Each named turn below is shown by a few rows before and after it. Which turns, in which order, take the first row of each later pair to the second? The first pair is answered.
S:
[ 9.0 -5.7  6.3  8.4 -6.5 18.4 -5.6  0.6] -> [ -9.3   0.6  -5.8  -5.3  13.0   7.9  15.4 -10.9]
[-17.4 -25.2  -4.1  15.2 -19.0 -10.5  -3.7  -2.1] -> [-26.0 -22.4  -3.5  12.5  -8.8 -16.2   6.3  -8.9]
[ 10.8  20.2  15.3  -5.0  -4.5  18.3 -13.3   4.1] -> [-3.2 20.6 10.4 -7.9  8.3 25.4  3.8 -1.5]
[ -7.9   6.7 -16.0  -7.3  34.2  13.9  22.8 -17.9] -> [ 26.3  14.4  -8.1 -14.6  16.9 -30.1 -21.0   2.6]
M:
[-19.0 -11.7   4.7   8.0   2.7 -22.6  -2.6   9.5] -> [  1.8 -15.0  12.6  15.8  -8.0  -6.3 -17.6  12.7]
[24.5  4.0 -1.9 -7.5  9.7 14.4  4.3 -8.3] -> [ -0.9   1.0 -10.2 -12.2  17.1   4.5  18.1  -6.0]
[ 17.2  -0.5   8.3 -10.1 -15.4   8.4 -12.4 -16.0] -> [ -5.0  10.5  -8.1 -23.7   3.2 -13.5  -0.8 -15.7]
[ 29.5  14.1  -0.1   3.1 -10.7  30.0  -2.9  -8.3] -> [  1.0  27.2 -17.6 -15.7  16.8  -4.9  11.4 -13.2]
T:
[ 48.3  17.8   4.2  -3.0  -8.3   1.7 -14.4   2.7] -> [  1.3  17.1  -8.7   1.8  18.6  31.1  29.6 -21.7]
[ 23.2   5.2   6.5   9.8   3.2  45.2 -10.8  -4.4] -> [-17.3  21.1 -11.4 -16.2  36.8  -2.5  11.7  -9.6]
[ 39.7   0.1  -5.7 -28.6  -6.7 -41.5 -36.3  10.9] -> [  9.1 -20.3  -0.9   9.2   0.1  62.8  18.1 -21.6]
C:
[  3.5  -1.4  -3.9 -15.1 -19.5 -33.7 -33.5   6.7] -> [ -1.8  28.1 -25.1 -27.0  13.6   2.0   7.9 -22.6]
[ 28.7  12.8   2.4   7.1  -5.8   5.6   7.1 -30.2] -> [ 10.6  -6.7  13.9  23.3 -13.7  15.2   7.2 -26.1]
[-41.6   4.4  -9.1  -2.5   3.4 -11.3  14.8  -7.6] -> [-36.9  -7.8   1.9   2.3  -7.8 -30.1  -7.2   2.4]

(2 to 3 turns a pair)
[-30.0 -14.8  -4.2   4.4   1.7  -8.7  -4.4  13.7] -> [ 13.2  20.2 -19.0 -18.4  16.1  11.7  -1.8  -2.7] => T then M then C
[-43.6  -5.1 -18.8 -17.9  13.8  10.1  18.5  -5.2] -> [  7.6  23.8 -25.7 -33.8  14.3  17.7   6.0 -13.4] => T then C
[-26.5 -50.4  29.4  34.1 -35.2  -9.5 -22.3  21.9] -> [ -2.6  30.8 -28.0  -9.4  32.1  40.5  42.4 -38.3] => C then C
[-40.7  -9.1  -9.6   1.9  21.7  17.0  46.9  -7.6] -> [ 12.7  31.8 -28.3 -22.9  34.6   6.7  33.4  -9.0] => T then C
[-54.4  -4.5  -3.7   3.4   3.3  15.6  21.0  -9.4] -> [ -2.4  39.5 -26.4 -29.7  19.0  -6.0   8.0 -15.9] => T then C
[-45.2 -22.2   4.4  12.3  -7.5 -32.6  -2.4  10.0] -> [  0.9   5.0  -7.5  12.9   9.3  48.1  23.1 -19.0] => M then C then C
